grid =
[[724 246 477 653 268 673 523 619 565 280 331 553 533 367]
 [452 508 431 705 711 324 402 709 405 248 729 763 627 308]
 [566 345 755 390 649 504 437 319 740 670 706 528 759 250]
 [542 266 572 623 763 637 278 319 748 747 709 580 733 688]
 [689 399 482 683 659 758 360 312 610 546 456 755 587 380]]
grid[0][0]	724
grid[4][8]	610
grid[1]	[452, 508, 431, 705, 711, 324, 402, 709, 405, 248, 729, 763, 627, 308]
grid[3][4]	763
grid[3][13]	688
grid[1][9]	248
grid[2][11]	528
grid[0][1]	246
grid[4][6]	360
grid[0][3]	653
grid[4]	[689, 399, 482, 683, 659, 758, 360, 312, 610, 546, 456, 755, 587, 380]
grid[0]	[724, 246, 477, 653, 268, 673, 523, 619, 565, 280, 331, 553, 533, 367]
grid[:, 2]	[477, 431, 755, 572, 482]
grid[1][12]	627
grid[4][1]	399
grid[0][10]	331
grid[0][4]	268
grid[:, 9]	[280, 248, 670, 747, 546]
grid[2][2]	755
grid[3][11]	580
grid[:, 7]	[619, 709, 319, 319, 312]
grid[3][2]	572
grid[1][11]	763

A =
[[133 117  90 102 121 185 117 144 120  65  99  82]
 [ 90 114 123 108 110  53 113 172 108  48 100 120]
 [ 97 114  30 124 122  16 126 144 111 247 103  82]
 [120 113  84  80 112  82 116 141 113  58 108 164]
 [104 114 146  99 114  37 111 164 114 186  86 136]]
A[0][0] = 133
A[3][2] = 84
A[3][5] = 82
A[3] = [120, 113, 84, 80, 112, 82, 116, 141, 113, 58, 108, 164]
A[1][4] = 110
A[4] = [104, 114, 146, 99, 114, 37, 111, 164, 114, 186, 86, 136]
A[1] = [90, 114, 123, 108, 110, 53, 113, 172, 108, 48, 100, 120]
A[2][0] = 97
A[0][4] = 121
A[:, 3] = [102, 108, 124, 80, 99]
A[2][6] = 126
A[0] = [133, 117, 90, 102, 121, 185, 117, 144, 120, 65, 99, 82]
A[2][2] = 30
A[1][8] = 108
A[0][9] = 65
A[4][8] = 114
A[1][6] = 113
A[0][1] = 117

m =
[[-21 -13  15   0  10  -5  15  -7  10  -4  14]
 [  2  -9   0   6  21   3 -13   1  25  -1  10]
 [ -3  -6  -8   0  -8   1  -2   8   1   3   3]
 [-14 -11  -5  12  26  13   8   5  21 -12   5]
 [  8 -26  -1  -2   2 -14 -18   4  33  -4   8]]
m[0,0] = -21
m[-2,6] = 8
m[3,-4] = 5
m[1,-5] = -13
m[3,8] = 21
m[1,-10] = -9
m[1] = [2, -9, 0, 6, 21, 3, -13, 1, 25, -1, 10]
m[2] = [-3, -6, -8, 0, -8, 1, -2, 8, 1, 3, 3]
m[1,-1] = 10
m[-5] = [-21, -13, 15, 0, 10, -5, 15, -7, 10, -4, 14]
m[-4,3] = 6
m[:, 7] = [-7, 1, 8, 5, 4]
m[2,-8] = 0
m[-5,8] = 10
m[:, 3] = [0, 6, 0, 12, -2]
m[:, -9] = [15, 0, -8, -5, -1]
m[3] = [-14, -11, -5, 12, 26, 13, 8, 5, 21, -12, 5]
m[-4,0] = 2
m[0,-7] = 10
m[4,-9] = -1

B =
[[  1  -4  -3  -2   2  -1 -18   3]
 [ 15  15 -31   9  11   1  19  16]
 [  3  -6  -7  -3   2  -2  -4   7]]
Indices start at 0.
(0, 0) => 1
(0, 2) => -3
(2, 6) => -4
(1, 7) => 16
(1, 1) => 15
(2, 0) => 3
(0, 6) => -18
(0, 3) => -2
(0, 1) => -4
(2, 3) => -3

data =
[[-6, 3, -10, -7, -7, -11, -12, -13, -6, -25, 5, 11, -4],
 [-10, -17, -10, -7, -11, -11, -12, -13, -12, -1, -13, -18, -10],
 [-8, -8, -10, -2, -20, -12, -12, -10, -23, -3, -13, -10, -15],
 [-1, -25, -12, -7, -14, -11, -12, -13, -12, -13, 12, -19, -16],
 [-17, 15, 0, -12, -10, -11, -11, -13, -12, -16, -13, 16, -4],
 [-8, -17, -12, -7, -11, -11, -12, -13, -12, -8, -13, -8, -14],
 [-8, -12, -10, -10, -11, -11, -11, -13, -9, -11, -13, 0, -11],
 [-3, -17, -10, -7, -9, -11, -15, -13, -12, -18, -15, 5, -17],
 [-9, -29, -14, -7, -11, -11, -12, -10, -12, 1, -25, -25, -14],
 [-13, -5, -10, -24, -16, -18, -6, -13, -5, -8, -4, -12, -5],
 [0, -39, -19, -7, -14, -10, -12, -11, -12, -11, 6, -36, -19],
 [-8, -17, -10, -7, -11, -10, -12, -13, -14, -11, -15, -8, -14],
 [3, -17, -10, -10, -16, -16, -4, -13, -12, -14, 15, -8, -15],
 [-8, -22, -10, -39, -6, 10, -3, -13, 27, -19, -15, 4, 15],
 [-19, 4, -4, 25, -11, -28, -19, -9, -44, -9, -1, -32, -39]]
Indices start at 0.
row 0 col 0 -> -6
row 7 col 12 -> -17
row 7 col 4 -> -9
row 4 col 11 -> 16
row 8 col 10 -> -25
row 12 col 0 -> 3
row 12 col 5 -> -16
row 4 col 5 -> -11
row 11 col 9 -> -11
row 11 col 2 -> -10
row 14 col 4 -> -11
row 2 col 1 -> -8
row 9 col 11 -> -12
row 10 col 12 -> -19
row 8 col 1 -> -29
row 5 col 9 -> -8
row 2 col 0 -> -8
row 0 col 10 -> 5
row 1 col 7 -> -13
row 11 col 12 -> -14
row 14 col 5 -> -28
row 5 col 12 -> -14
row 8 col 6 -> -12
row 13 col 7 -> -13
row 1 col 12 -> -10
row 12 col 7 -> -13
row 1 col 8 -> -12
row 5 col 3 -> -7
row 3 col 6 -> -12
row 4 col 7 -> -13
row 4 col 2 -> 0
row 11 col 11 -> -8
row 10 col 0 -> 0
row 9 col 7 -> -13
row 3 col 12 -> -16
row 7 col 6 -> -15
row 9 col 4 -> -16
row 4 col 8 -> -12
row 14 col 7 -> -9

X =
[[-185 -142 -148 -198 -151 -150 -204 -141 -162 -192 -132]
 [-114 -170 -124 -107 -142 -128 -132  -93 -150 -147 -119]
 [ 162 -161  438 -315  103  323 -315 -361 -508  385  710]
 [-130 -144 -130 -161 -135 -128 -179 -164 -126 -158 -152]
 [ 334 -704 -446 -593  435  139   61 -126 -526 -636 -332]
 [-107 -202 -115 -100 -145 -113 -154  -49 -170 -174  -90]
 [-148 -108 -186 -174 -140 -147  -88 -201 -108  -82 -151]
 [-141 -117 -162 -142 -134 -155 -115 -205 -131 -104 -175]
 [ 477 -910 -526 -720  617  226  124 -124 -663 -753 -399]
 [  70 -161  271 -234   46  194 -266 -272 -359  213  421]
 [ -96 -213 -129  -70 -130 -120 -181  -26 -213 -210 -111]
 [-110 -319 -114 -122  -20 -100 -246    3 -249 -293  -57]
 [ -65 -251 -121  -41  -99  -86 -127   32 -189 -165  -88]]
Rows and columns are counted from 0.
row 0 col 0 = -185
row 10 col 8 = -213
row 6 col 7 = -201
row 3 col 9 = -158
row 10 col 7 = -26
row 3 col 3 = -161
row 9 col 5 = 194
row 3 col 2 = -130
row 8 col 0 = 477
row 4 col 5 = 139
row 1 col 0 = -114
row 12 col 5 = -86
row 11 col 1 = -319
row 6 col 10 = -151
row 11 col 2 = -114
row 9 col 1 = -161
row 5 col 2 = -115
row 12 col 2 = -121
row 8 col 1 = -910
row 9 col 8 = -359
row 3 col 1 = -144
row 11 col 0 = -110
row 3 col 10 = -152
row 6 col 1 = -108
row 12 col 8 = -189
row 11 col 6 = -246
row 2 col 2 = 438
row 10 col 5 = -120
row 1 col 4 = -142
row 9 col 10 = 421
row 5 col 5 = -113
row 5 col 4 = -145
row 11 col 7 = 3
row 6 col 2 = -186
row 6 col 3 = -174
row 9 col 2 = 271

W =
[[ 14.53  15.95 -21.85  -8.04   8.84]
 [  7.18   6.91   7.28   4.16   6.29]
 [ 13.43  12.57 -19.80  -7.15   6.78]
 [  7.54   7.91  10.10   8.49   8.63]
 [  8.11   6.09   1.44   4.50   5.09]
 [ 15.98  15.98 -19.28  -5.65  10.95]
 [  7.72   8.28   1.02   4.29   6.16]]
W[0][0] = 14.53
W[2][3] = -7.15
W[6][2] = 1.02
W[3][2] = 10.10
W[0][3] = -8.04
W[6][0] = 7.72
W[2] = [13.43, 12.57, -19.80, -7.15, 6.78]
W[4] = [8.11, 6.09, 1.44, 4.50, 5.09]
W[5][3] = -5.65
W[:, 0] = [14.53, 7.18, 13.43, 7.54, 8.11, 15.98, 7.72]
W[4][1] = 6.09
W[2][2] = -19.80
W[0][4] = 8.84
W[0] = [14.53, 15.95, -21.85, -8.04, 8.84]
W[:, 3] = [-8.04, 4.16, -7.15, 8.49, 4.50, -5.65, 4.29]
W[5] = [15.98, 15.98, -19.28, -5.65, 10.95]
W[5][2] = -19.28
W[1][2] = 7.28
W[:, 1] = [15.95, 6.91, 12.57, 7.91, 6.09, 15.98, 8.28]
W[1] = [7.18, 6.91, 7.28, 4.16, 6.29]
W[1][1] = 6.91
W[3][3] = 8.49
W[5][1] = 15.98

a = [-20  12 -25  25]
a[0] -> -20
a[1] -> 12
a[2] -> -25
